Named turns come first, each shown by rows before and after it. Which turns, in which order, take the first row of each pair that follows to the second? Write the first one first, as in the answered first pair.
Ral (before |-> after):
[-20.9 -39.8 -13.1  -8.6 -30.6   4.7   5.8 -15.7 -28.7   0.0  11.8  18.7
   9.9 -12.7  23.8 -43.8] |-> [-24.0 -34.5 -16.7 -20.7 -32.7   7.4   9.5 -15.4 -23.7   1.7  10.2  24.1
   0.7  -3.7  30.7 -45.0]
[-15.8   1.5 -11.9   3.7   9.1 -16.1 -14.2  -3.8 -11.8  10.6 -31.4  -5.2
 -12.9  14.2   6.2   4.5] |-> [-17.0  -7.1 -12.6   3.8  10.2 -23.5 -20.2  -5.5 -11.4  11.7 -30.8  -9.9
  -3.0   8.3   6.2   6.7]
[  0.6  15.5 -28.3  -3.8 -16.4   5.7  16.7  38.2  70.2 -18.1  12.9 -14.6
  32.6 -29.0  -4.5  -8.0] |-> [  2.2  23.5 -28.0  -9.3 -15.6  11.4  20.0  40.1  71.8 -13.8   9.8 -10.1
  26.9 -22.8  -2.0  -6.4]
pid (before |-> after):
[  3.8 -19.1 -31.0   2.0   5.9  15.2  -1.9 -53.1  -0.6   2.1 -42.8  43.7
  -6.4  12.9 -43.7  -5.0] |-> [ -8.9 -19.4 -14.3 -18.7  26.8 -26.4 -19.9 -36.7 -63.4   6.2  -7.8 -24.8
 -16.5 -13.6  19.3 -13.7]
[ 21.4 -39.2   4.5 -21.7 -17.8  14.3  13.2 -21.6  12.4 -15.7  22.4  23.4
   3.6 -13.7   1.2 -48.9] |-> [ 16.9 -30.8  12.4 -29.6  -7.2  -0.2   6.1  -9.4   1.7 -15.1  36.3  -4.4
   3.1 -21.7  24.9 -51.7]
[ 19.7 -35.6  -6.0   9.6 -17.8  -7.4  16.0  -6.4  16.6  -6.5 -19.2  22.0
  36.4 -27.0 -27.5 -29.9] |-> [ 12.2 -36.1   7.5  -1.5  -4.2 -32.0   4.3   4.8 -19.1  -1.6  -2.3 -16.3
  29.9 -38.0   7.1 -34.7]
[-17.3  23.8 -12.6   4.1   1.8  23.1   1.1  31.1   8.5  51.8  25.9 -15.3
 -20.7  -2.9  25.0  31.6] |-> [ -9.4   3.4 -17.6  22.1 -15.8  45.4   4.5   4.8  23.4  47.4  -2.0  34.8
 -17.0   9.9  -3.1  30.3]
Teko (before |-> after):
[ -3.7 -12.5  37.6  23.0  -5.7   8.5 -10.3 -29.2 -57.0  -3.7   0.1  14.0
 -20.1  35.0  36.6  61.6] |-> [-12.2  -4.0  38.3  49.0 -15.8  19.6   1.8 -21.8 -19.4  -3.1   5.1   9.7
  12.0  24.2  25.4  82.7]
[-16.3   4.3 -14.3  13.2   2.1   0.2  -1.0  -6.6 -18.6  13.7 -39.0  22.1
 -17.6  16.6 -17.5  33.9] |-> [-16.7   2.7 -11.4  21.1  -1.7  -4.5  -5.9  -6.7 -25.9  10.4 -36.9  16.1
 -17.1  11.1 -14.5  32.7]
[ -8.9   7.2 -10.6   9.3  11.4 -16.8 -22.9  10.2 -10.3  14.5  -7.0   0.0
  -1.6  -8.4  -5.5  13.6] |-> [ -8.9  10.8 -13.7   8.9   8.9 -14.2 -19.5  13.6  -0.3  15.8  -4.2   0.1
   4.5  -6.4 -10.3  16.8]
[  8.7  -4.2  13.4  12.4  -7.6   8.3  16.7  -6.4  27.3  -5.5  -1.1   9.2
   5.1 -12.4 -22.6  17.5] |-> [ 17.1   5.9   7.3 -11.1  -0.6  13.1  20.7  -3.4  17.3  -2.9  -1.3  13.6
 -26.1  10.9 -18.3   5.2]

Between the rows of a pair lie two turns.
[ -9.0  44.3 -32.0 -33.2  33.2 -12.7  -9.7  16.0  -6.0 -18.9  15.7 -29.2
 -16.6  -4.7  20.4 -19.5] |-> [-21.1  28.8 -15.4   7.5  21.9 -18.7 -13.4   5.2   1.8 -13.8  18.2 -43.4
  32.1 -38.7  12.8  -1.6] => Teko Teko
[  3.0 -11.4  -8.0  23.0  -0.8 -16.1 -16.5 -17.5 -26.9  -4.8 -15.3 -14.3
   8.8 -23.7 -12.3  -7.1] |-> [ -3.5  23.1 -15.8  -1.7  14.7  -9.9  -1.1  21.5  14.0  -6.5   4.9 -35.1
   0.1  -8.1  -5.9  -1.8] => pid Teko
[ 23.7   3.1  -3.5 -42.3  -6.6   5.2   2.9  -8.5   1.2 -15.7   7.5  18.9
 -20.2  -1.1 -13.7 -26.3] |-> [ 13.1 -12.4   9.1   7.3 -16.5  -6.9   1.0 -16.8   7.4 -19.8  15.3   6.9
  34.3 -37.2 -18.8  -4.5] => Teko Teko
[-23.3  42.7  -0.9 -10.3  14.6  -1.2  18.0  40.9   2.3  25.9  12.1 -16.6
  -7.3  19.3  36.5  28.8] |-> [-17.5 -15.4  15.5  19.1 -16.2  -3.0 -10.1 -21.3 -58.3  24.6 -24.1  36.0
  -4.0  15.3  21.6  21.6] => pid pid
[  9.0 -12.1 -16.2  26.2 -13.5 -13.7 -15.4 -19.8 -19.4  -7.1  18.9   8.0
  43.6 -29.1 -39.8   8.8] |-> [  6.3  27.6 -23.6   4.0   5.7  -4.8   1.3  27.5  27.7  -2.4  37.7 -16.1
  37.7 -16.5 -28.6  15.1] => pid Teko
[ -4.4   2.5   2.1  19.9 -14.1  -6.8   0.2   6.4 -17.2  16.7  -0.2 -42.8
   2.8  -4.2   6.4   2.0] |-> [  4.0  16.8 -15.2  -9.9  -5.3  10.6   7.0  15.3   3.1  20.8 -10.6 -23.7
 -21.3  21.9  -5.9  -6.9] => pid Teko
[  0.7 -24.2  19.4  -3.5   2.8 -36.5 -15.2  -4.2 -63.0  -0.7  18.0 -30.9
   1.9 -22.7  25.9 -12.9] |-> [ 17.6 -11.5 -10.5  14.0 -20.2  23.0  12.4  -8.4  34.1  -8.4 -23.5  47.1
  19.0  10.1 -51.6   3.2] => pid pid
[ 12.3   4.7  22.1   2.5   1.1   0.0  27.9  11.5  42.6  12.3  27.2 -18.3
  25.0  -1.3  42.7   3.5] |-> [ 17.0 -31.9  33.3  20.5 -12.0  -6.9   8.8 -29.3  -6.3   9.7   1.9   8.2
  18.8  -9.4  41.4  -7.9] => pid pid
[-16.9 -21.7  -9.5 -30.7 -16.2 -26.5  -2.8   3.8 -24.9  -9.9  -4.8 -27.6
  17.9  -6.5  -6.1 -13.0] |-> [ -7.6 -18.6 -20.0 -20.2 -20.3  -3.6   5.0  -3.4   8.0 -15.5 -22.7   6.3
  24.7   3.1 -41.4  -7.8] => pid pid
[  4.6  17.6 -15.7 -23.3   2.0  -1.3   0.2  19.8   3.5   5.9   3.3  13.1
 -31.5  15.8 -10.0  -7.5] |-> [  1.8   2.8  -6.7 -20.3  -4.5 -11.7 -11.4   2.8 -28.8   6.7   0.9  11.3
 -31.5   9.8  -0.2 -11.8] => pid pid
[-11.9  -3.8   8.8  16.4  -2.6  -0.8  15.4   0.7   2.9  -0.4  22.2  -5.2
  12.4 -10.0  12.5  16.0] |-> [ -5.5   9.9  -5.5  -8.5   2.8  14.3  19.9   6.8  15.2   1.3  16.8  12.3
 -12.2  12.4   5.1   7.2] => pid Teko
[ 18.7   0.7  -5.3 -22.9  -4.6   2.8  -7.6  -0.9   6.4  -5.7 -22.6   4.2
   4.9 -10.1  -7.4  37.7] |-> [ 16.4   1.8   3.2 -28.3   1.0  -8.0 -12.3   3.6  -3.5  -2.5 -13.7 -12.7
   2.3 -14.2   6.5  37.3] => pid pid
[ -0.8  36.9 -21.7  -8.6  15.3 -10.6  -7.2  25.2   9.6  -5.7  -9.6 -24.4
  -8.2  -4.9 -22.7   6.1] |-> [  5.7  26.8 -32.5 -10.1   8.7   2.0 -10.1   9.1  10.1  -5.0 -23.6  -1.1
 -14.3   6.0 -36.5  -0.1] => Teko pid
[  8.8  10.7  -7.6  -7.4  -1.2  20.7  12.9   2.4  16.9  -3.8 -13.1  16.0
 -10.0  19.2 -16.8   7.2] |-> [  3.6 -16.6  10.7  14.3  -6.0  -3.5  -9.0 -21.2 -29.5  -7.7 -14.6   7.9
   0.7 -11.6  -7.6   2.2] => Teko Teko
[ -9.7   4.9 -14.2   6.3   1.0 -34.4  -7.3  14.2   3.9   5.5  12.1 -37.2
  26.6 -29.2  38.9   4.9] |-> [ -2.6  25.8 -25.3 -29.9   9.7 -17.6   0.2  27.6  19.2   2.6  10.5 -20.3
 -12.9   4.6  37.1  -9.5] => Teko Teko
[  5.5   7.5  19.9   3.7   1.7 -12.5   4.4   8.6  14.7  -0.7   4.5 -36.7
  23.0 -16.2   5.3  38.6] |-> [ 13.1  13.1  12.2 -36.8  12.0 -11.7   5.8   8.4 -12.3  -1.8  -1.6 -29.3
 -29.2  16.7  17.3  15.3] => Teko Teko
[ -8.0  -9.9  11.2  41.7 -36.9 -13.8 -20.1 -18.5  17.3 -24.3 -16.5  -6.1
  18.5 -30.0 -27.3  33.3] |-> [  1.4 -29.7  13.8  17.8 -40.9  -4.6 -27.2 -39.5 -27.2 -25.8 -29.3  22.0
 -14.3  -8.4 -15.7  17.2] => Teko pid
[-23.7  19.7  10.8  -2.7  14.7 -37.1 -14.9  23.8 -21.7   7.8   3.0 -28.7
 -19.8  -7.4  14.4  23.7] |-> [-13.3  -8.2   6.3  22.2 -10.8  -7.8 -14.2 -15.8 -11.3   0.0 -38.8  40.7
 -14.3   3.9 -30.9  23.0] => pid pid
[  0.1  21.6 -13.3  -4.6   6.8  -9.0  -5.5   8.6   3.4   7.7   2.6 -10.8
 -10.1  -7.1 -16.6  15.6] |-> [  2.5  -0.9  -6.8   5.6   0.8 -16.8 -11.4 -10.9 -19.0   7.2  -5.5  -6.0
 -14.6  -9.7 -14.3  11.2] => pid pid
[-12.4  10.4   7.5 -19.2  10.9 -27.2   6.8  10.4 -35.1  -2.0  24.4 -36.5
   1.4 -20.7  34.3  -6.1] |-> [-10.4  16.0  -7.3  13.0  -7.1  16.7  29.3   6.6  46.8  -6.6   6.9  12.3
  34.4  -8.5 -16.8  16.7] => Teko pid
[ -5.6  -4.2 -19.6  24.7  -8.4   7.9   6.2 -23.3  12.5  -4.9 -18.9   8.7
  15.4  -6.5 -39.2   6.1] |-> [-13.9  21.0 -17.7   2.7  15.6 -14.3   8.2  12.6   2.2  -4.3  11.7 -46.7
   7.1 -11.7  -4.6   5.8] => pid pid
[ 29.1 -29.4  18.8  -9.8   4.6   3.2 -12.0 -33.7 -23.0 -19.4   4.1   3.3
   3.4 -19.7  34.4 -39.7] |-> [ 31.5   2.3  -6.6 -15.6   7.1  34.2  12.0  -6.9  56.8 -20.1   3.1  22.9
  11.4   1.3  -0.6 -28.5] => pid pid
[ 12.6  -4.1   4.6 -29.7   6.8   8.9  -1.9   3.7 -11.0   3.9  -6.4  20.6
 -32.6  31.3  11.3 -20.6] |-> [ -2.7  17.2   5.2 -13.2  13.3 -13.9   0.1  31.7   8.8   6.6  24.7 -30.7
  -1.8  -2.5  27.1  -2.0] => Teko pid
[-11.5  -7.9   4.6  -7.5 -25.0 -28.8 -16.0 -27.3 -12.5  14.1   6.7   0.2
  36.4 -13.1   0.8  16.8] |-> [ -9.1  28.8  -9.2 -37.3 -12.6 -22.4   3.6   4.9  23.1  15.9  17.3  -7.4
  20.9   5.5   5.9  17.8] => pid Teko
[ -4.0  -2.4 -11.1  13.4  -0.9   2.9  11.3  11.0  34.4  -4.2  -2.7  23.2
  32.6 -11.7 -18.3  -3.6] |-> [-12.3  -2.4   2.6   5.9  12.5 -22.3  -0.7  18.6  -9.3  -1.1  19.3 -19.2
  22.9 -30.8  22.1 -10.6] => pid pid
[  9.3 -17.8  10.9 -10.9  -0.9  -4.5  -5.4 -27.0 -51.3   0.7 -10.8  10.3
 -21.4   3.4  14.2 -16.0] |-> [ 10.2  20.6 -11.9 -15.3   3.9  24.4  19.1   5.0  36.7  -1.0  -9.0  21.4
 -12.2  21.9 -17.3  -4.3] => pid pid
[ -4.9  11.2  -5.2   3.9  12.0 -15.1  -5.3  11.8  29.2 -10.3  11.9 -37.2
  17.7 -25.2 -12.6  -4.2] |-> [  1.5 -21.4   8.7  22.8  -4.1 -12.6 -18.0 -24.8  -6.1 -12.3  -8.0 -15.2
  17.2 -32.6 -20.1 -13.1] => pid pid
[ 27.8  -5.3 -17.8 -19.2   7.4   7.0   7.4  10.1  16.3  -6.6   9.4 -14.0
  -3.2 -21.3   3.4 -26.3] |-> [ 19.8 -16.0  -9.3  -6.0   4.6  -1.3   0.7  -0.1   5.8  -5.7  13.1 -14.3
  11.0 -36.3   3.8 -19.3] => Teko Teko
[  0.3 -27.8  21.7  22.7 -27.2  -6.9  -1.9 -12.6  -1.3  -4.5  -3.4  -9.4
  37.5  -6.6  -9.5  15.3] |-> [ 17.2  -0.2   0.6 -36.4 -12.6  11.3   9.8   8.2   9.3  -7.4  -6.2  14.4
 -23.9  41.6  -6.2  -7.9] => Teko Teko
[-27.8  31.4 -24.4   6.4 -31.2  11.3  30.2  32.6  45.4  15.0  -2.5   6.9
  21.6  -4.5 -36.5   4.3] |-> [-23.1   0.4 -11.7  23.3 -44.1  25.1  21.1   3.9  11.1  12.8 -25.5  45.4
  20.4  -5.9 -41.1   1.0] => pid Teko
[-18.2  -6.8  11.8  18.9   2.4  -7.9 -14.4  -3.7 -32.2   8.7  -4.8 -13.1
   0.2   5.9  27.6  18.2] |-> [-15.9   5.6  -3.2  24.7  -8.4  19.7   0.4  -2.1  16.4   4.1 -22.5  20.9
   8.0  18.8 -11.6  25.4] => pid pid
[ -3.5  26.9  -3.0   0.9  -9.6  -3.0   2.5  14.3  31.6  -1.4  13.1 -12.0
  13.5  13.0 -18.7  -4.7] |-> [  6.4  11.4  -5.6 -14.7 -10.9  -0.8  -6.8  -6.6  -0.7  -7.4  -7.0  12.7
 -16.1  28.5 -20.0 -23.4] => Teko pid
[ -7.6  -5.0   2.6 -20.4   1.5   5.3  -5.1 -10.5 -35.8   6.2 -15.8  13.6
 -28.8  18.6  20.9 -26.1] |-> [-16.9   0.7   8.6  37.1 -13.2  15.0   9.1   3.4  27.4   5.8  -9.0   5.6
  35.1 -10.6   4.2  14.2] => Teko Teko
[  4.7   8.2 -20.6   2.7   2.5  -0.9   0.5  -1.1  19.7  -5.8  -7.1   5.4
  -1.6  -3.1 -27.8  -0.1] |-> [  5.7  -4.4  -8.4  19.9  -5.2  -5.6  -5.5 -10.3   6.5  -3.2  -8.8   6.7
   9.2 -17.0 -22.3   8.5] => pid Teko
[-17.4   2.3   6.2   6.4   2.6   5.6   8.6  25.4   2.8  12.7  21.9 -32.4
  -6.7   4.8  40.4  21.2] |-> [  1.8  -3.8 -17.0 -16.2  -5.3  26.0   3.1   5.8   1.6   4.8  -4.3  17.2
 -42.3  38.7  13.4   2.4] => pid Teko
[ -1.8 -17.6  15.6 -23.7  -1.7   8.6 -14.6   1.4 -23.6   7.7  21.5   4.7
  -7.6  -5.7  39.0 -20.3] |-> [  7.0 -10.1   1.4  -9.0 -10.4  41.0  -7.8  -1.0  19.6   2.3   3.7  42.3
  -3.7   8.3   1.0 -14.6] => pid pid
[ 57.2  20.9 -25.6 -22.1  34.7 -31.2 -33.9  -8.5  -1.4  -2.4  18.6 -47.0
  10.9 -30.9 -21.5   8.9] |-> [ 67.4  -9.3 -22.1  -4.5  17.5 -19.6 -37.9 -48.3 -17.7  -5.6  -8.3  -0.3
  16.2 -25.9 -46.3   6.5] => pid pid
[-32.9  45.6  27.4 -12.3  17.2  -0.6  20.6  38.6  -4.4  31.0  32.6 -31.9
 -13.6  19.7  60.8  14.9] |-> [-35.0  24.1  37.8   8.8  12.5 -15.9   8.1  22.0 -27.6  29.0  33.1 -40.4
   3.6   0.6  64.1  26.2] => Teko Teko
[ -2.5  10.1  26.1   7.6 -17.4  35.9  25.3 -28.8  37.3  -1.5 -12.4  48.4
   8.4  29.2  11.2  23.0] |-> [ -4.3   5.9  31.7 -30.1   0.4  -0.7   3.0 -23.0 -35.4  -0.5   2.7  11.4
 -30.4  29.3  57.3  -2.3] => Teko pid
[ 22.9 -15.0 -11.7   6.3   2.2  -2.9   1.4 -15.3  12.7 -11.6  -5.4  12.9
  14.3 -24.6 -24.0 -15.8] |-> [ 14.6   2.8  -8.8  -5.4  18.3 -15.0   5.0   7.6  16.1  -7.5  17.4 -18.8
  13.8 -28.4  -6.5 -13.7] => pid pid
[-14.4  12.4 -12.8  -5.2  10.1 -12.7 -24.2 -14.0 -55.7  15.7 -29.7  -7.6
 -35.3  25.2  -5.9  22.6] |-> [-20.8  20.3 -12.2  -0.1  15.5 -26.6 -25.0  -1.5 -47.3  16.5 -13.1 -39.5
 -22.6  11.0   4.4  31.0] => pid Teko
[ -9.4  20.2 -24.7  -3.6  -0.5   3.9 -14.3  30.0  15.7 -20.6   5.9 -20.6
 -18.7  25.0  -7.7   7.8] |-> [ -9.7 -12.2  -8.2   8.7 -10.4  -7.7 -34.7  -3.0 -40.7 -18.6  -3.3  -7.7
 -25.9  18.2   2.2   0.7] => pid pid
[ 12.3  -1.6  -7.2 -10.0  -6.5  10.1   5.9  10.6  37.8  -6.9  10.5   6.6
  17.3 -12.3  -7.1 -14.4] |-> [ 16.2 -15.9   0.9   1.2 -12.2  13.3   3.9  -6.8  20.5  -8.9   0.9  15.6
  15.9 -13.6  -9.3 -15.1] => pid Teko
[-16.6   7.9  -7.4  -0.5   9.9 -15.8  10.0  31.2   6.8  30.1 -10.7 -13.0
  -3.1  -2.8   8.9  -9.1] |-> [ -5.3  -9.4 -14.3  -8.6   2.3  -2.9   5.9  10.8  -2.5  26.1 -31.9  18.2
 -16.0   9.3  -5.4 -17.2] => pid Teko
[  1.4  28.6 -22.6   9.4  12.5  -3.6  12.5  12.2  53.0  -7.5   4.4 -14.8
   5.5  -1.7 -23.0  10.7] |-> [ 12.2  -3.4 -15.6  23.2  -3.4   5.9   6.7 -25.6  28.5  -9.0 -24.8  33.6
   3.1   6.2 -38.8   2.7] => pid Teko
[ -4.2  -5.6  -9.0  42.7 -13.3 -12.9  -1.2 -47.6 -28.0  18.8 -19.8  10.0
  -8.4  -6.7 -20.1   2.3] |-> [  2.4  22.3 -27.8  20.2  -6.0  14.6  21.6 -21.5  17.9  15.6 -18.4  24.8
 -28.2  22.1 -34.0   5.0] => Teko Teko
[-19.4  28.0  -2.5 -21.8   8.6  -2.4  -1.9  21.5 -34.5  19.3 -10.6   2.6
 -38.6  31.0  18.5   9.6] |-> [-32.2  47.9  -3.7  -1.7  11.0  -2.2   9.6  38.0   9.7  14.4   1.7 -23.1
  -5.9  10.0   6.2  30.5] => Teko pid
[ 17.6 -25.3  10.7   8.2 -12.0  -0.7  -0.5 -24.8   8.3 -13.0   7.1  23.5
  23.7 -23.8 -17.7 -19.6] |-> [ 24.7  -9.1  -3.3 -20.1  -1.7  12.8   3.3 -12.6  19.7 -11.8   4.4  36.3
  -8.4  -1.0 -17.7 -25.5] => Teko Teko
[ -3.1  24.5 -21.6 -16.5  20.0 -18.1   8.2  44.3  35.9  10.2  -6.6 -43.3
  -6.2  -2.7  -2.2  12.9] |-> [  2.3 -39.0   4.9   8.8  -5.3 -32.5 -23.3 -29.3 -49.8   4.5 -31.5  -6.9
  -6.9 -12.6   2.1  -4.5] => pid pid
[ -8.7  11.7  19.0 -32.1  29.4  15.6  11.4  23.7  28.3  18.9  15.7  -5.6
   7.8  12.1  32.0  -6.4] |-> [  5.9 -19.3  16.8 -26.7  11.6  24.0   0.4 -17.0  -5.3  13.3 -13.8  42.3
  -5.2  21.7  10.9 -19.4] => pid Teko
[  6.2   3.5  12.2   3.4 -25.5  20.5  14.2   4.5  18.7  -8.2  -3.3  30.0
  -7.3  22.9   8.7   5.6] |-> [  4.6 -19.2  21.7  16.0 -30.4  -1.2  -1.7 -11.7 -22.3  -6.5  -7.2  19.3
  -4.8   7.2  19.2   0.3] => Teko Teko
[  0.8  -4.4   2.4  10.9  -9.5   8.0  14.3  -2.8  -9.4   6.0  -6.2  35.1
 -10.8  19.7  15.2  10.5] |-> [ -4.8  15.2   4.0  -1.7  -1.6   1.9  22.2  21.3   1.7   7.7   9.6   7.5
 -14.8  20.1  27.9  12.6] => pid pid
[  1.7  23.0 -11.5 -10.9  -1.9  22.1  13.7  24.4  48.8   1.9  -3.2  20.9
  -7.3  17.3 -18.1  13.6] |-> [  1.1 -26.2  12.6   4.0  -8.5 -23.0 -22.8 -16.2 -51.5  -2.3  -6.1  -2.0
  -6.1 -20.7   9.9  -3.5] => Teko Teko
